In the rows, 128 means zero.
Each path below is one point turned by a fixed rotation once a step. After each direction that follows a path, write how fast that rotation turns it, in degrees a step (0 if it stays still).
Each turn is a multiple of 5 degrees from 10 to 175, or 0.
Each row of a path follows its step; steps can be skipped.
path 1
step 0: [137 128 124 127 131 124 125 128 123 124 125 124 140 126 122 129 132 130
 136 117 126 127 125 133 131 125 121 131 126 125 132 132 134 118 133 122
 128 131 127 123 119 133 115 121]
step 1: [126 123 125 130 126 122 119 140 136 121 123 125 123 127 125 138 131 132
 133 139 121 130 124 119 133 121 120 129 124 127 131 127 134 129 130 131
 131 129 136 128 125 119 130 130]
step 2: [124 124 135 128 125 138 124 130 121 116 131 130 124 131 129 117 132 133
 127 127 128 126 124 126 124 116 119 126 129 125 129 128 127 128 120 136
 121 126 128 131 121 137 139 126]
step 3: [138 127 137 136 131 127 129 130 127 134 132 137 132 130 128 129 126 133
 123 130 131 127 123 135 135 129 120 136 119 118 125 133 122 130 121 127
 131 137 122 122 122 134 123 130]
step 5: [131 128 126 121 120 134 133 137 128 129 122 120 130 128 128 127 124 130
 128 133 133 123 131 130 136 119 121 133 125 137 142 129 129 122 130 132
 125 125 121 136 123 132 129 118]
step 6: [128 123 132 131 124 136 126 127 128 118 131 130 123 126 128 126 132 130
 140 131 126 139 133 136 129 134 120 136 115 126 128 133 135 131 129 126
 134 121 128 122 126 128 122 121]
step 7: [130 127 132 131 126 125 119 131 119 129 119 132 125 129 126 130 113 123
 135 131 125 132 132 122 131 119 124 120 125 123 123 132 131 135 123 136
 132 123 125 125 124 130 133 138]
step 8: [129 122 133 126 127 131 120 123 123 130 126 122 133 131 138 132 125 134
 126 133 130 131 128 136 126 117 124 127 138 130 131 130 116 128 114 125
 128 132 126 127 128 131 125 118]
step 11: [134 126 135 126 129 134 130 122 138 131 124 119 128 130 127 128 121 124
 126 126 136 131 135 127 121 115 121 128 117 129 128 130 132 132 127 128
 135 130 133 127 124 120 131 116]
step 12: [124 120 132 125 127 132 116 121 123 125 134 127 123 130 121 132 131 126
 130 126 127 138 126 126 127 127 134 122 122 127 130 144 128 121 125 127
 132 130 117 131 120 123 122 132]
step 13: [122 128 133 121 130 126 124 127 131 126 115 136 143 128 126 132 131 132
 130 128 122 125 130 125 130 115 125 124 129 129 125 123 124 129 127 135
 128 129 121 122 128 130 115 135]
step 14: [127 131 118 125 128 132 125 130 131 115 122 120 128 132 129 126 129 130
 120 130 131 128 133 128 126 128 114 128 136 119 127 127 122 126 126 121
 131 138 132 121 119 123 127 124]
Directions:
[128 126 128 128 127 130 130 132 130 129 128 128 127 127 126 127 129 127
 129 129 126 129 130 130 126 127 128 128 129 126 130 126 129 129 131 127
 126 126 129 126 124 125 132 128]
80
[128 126 128 126 128 128 128 127 131 128 129 128 128 128 128 127 124 127
 128 125 126 130 128 128 127 129 128 129 126 131 131 127 131 124 130 129
 131 127 127 129 127 128 126 129]
60
[128 127 128 127 129 128 128 127 126 128 130 130 128 130 131 129 126 127
 124 130 128 127 127 131 127 128 127 131 128 124 129 124 128 125 127 129
 128 130 129 128 130 128 130 130]
60
path 2
step 1: [137 125 124 132 131 122 113 129 134 117 131 127 135 133 135 132 131 126
 133 130 125 123 119 127 126 127 126 121 135 126 128 123 123 127 126 127
 137 125 131 131 121 130 132 123]
step 3: [134 127 125 126 122 118 124 127 130 127 127 132 131 130 127 135 127 134
 123 128 136 125 125 120 123 123 137 133 120 127 133 125 118 127 130 133
 130 126 113 131 129 120 136 124]
step 4: [134 126 122 133 129 126 129 131 126 114 123 127 133 136 126 132 131 124
 132 134 131 135 120 119 132 123 131 130 120 130 136 132 122 136 129 125
 127 137 119 127 132 128 131 127]
step 5: [128 127 123 123 130 127 131 126 124 122 134 131 120 136 126 133 116 130
 134 130 130 136 128 120 130 116 128 134 128 138 133 128 133 134 126 125
 125 131 125 120 133 124 130 119]
step 6: [132 134 126 129 128 128 133 123 135 125 139 133 124 134 138 138 122 129
 130 125 132 117 120 130 130 124 125 132 123 136 135 124 129 128 126 128
 121 137 126 121 125 123 131 128]
step 7: [134 130 124 131 130 140 121 119 132 120 129 124 128 140 133 127 127 131
 136 128 127 122 125 132 132 122 121 129 127 133 127 129 131 126 134 128
 130 136 131 126 129 135 141 130]
step 8: [129 125 124 126 127 137 131 121 125 139 129 122 127 131 123 133 120 134
 138 135 131 121 128 133 121 116 125 136 128 132 125 125 128 122 127 134
 130 131 127 133 131 132 134 130]
step 9: [135 123 131 131 131 127 130 118 130 129 126 125 126 132 130 130 130 126
 132 131 143 120 131 127 121 132 120 137 126 125 129 126 122 127 122 135
 125 131 124 140 127 124 136 133]
step 10: [133 122 130 123 135 125 126 122 120 123 124 118 128 128 130 125 131 119
 140 134 134 136 125 123 126 130 119 130 129 126 130 128 127 125 125 131
 127 138 126 131 125 140 128 127]
step 11: [134 128 128 112 136 123 120 127 124 129 134 129 121 127 130 132 123 127
 132 134 132 131 128 126 124 122 123 132 134 130 128 118 126 126 118 129
 125 125 128 134 122 132 120 121]
step 12: [137 128 127 120 129 121 118 129 129 123 130 127 130 128 140 127 124 125
 126 122 129 116 117 124 124 128 127 126 122 126 130 121 123 134 122 129
 120 129 134 135 120 132 125 129]
step 14: [139 127 121 126 122 128 129 128 126 136 132 127 134 131 122 139 123 127
 130 132 128 127 124 121 126 115 135 133 125 124 123 126 118 132 134 128
 128 124 128 135 125 120 123 123]
Directions:
[129 125 127 131 125 129 128 126 128 131 128 126 129 126 125 127 128 126
 127 131 129 131 127 126 129 130 126 131 126 126 128 128 128 131 126 126
 128 129 127 128 130 125 128 127]
70
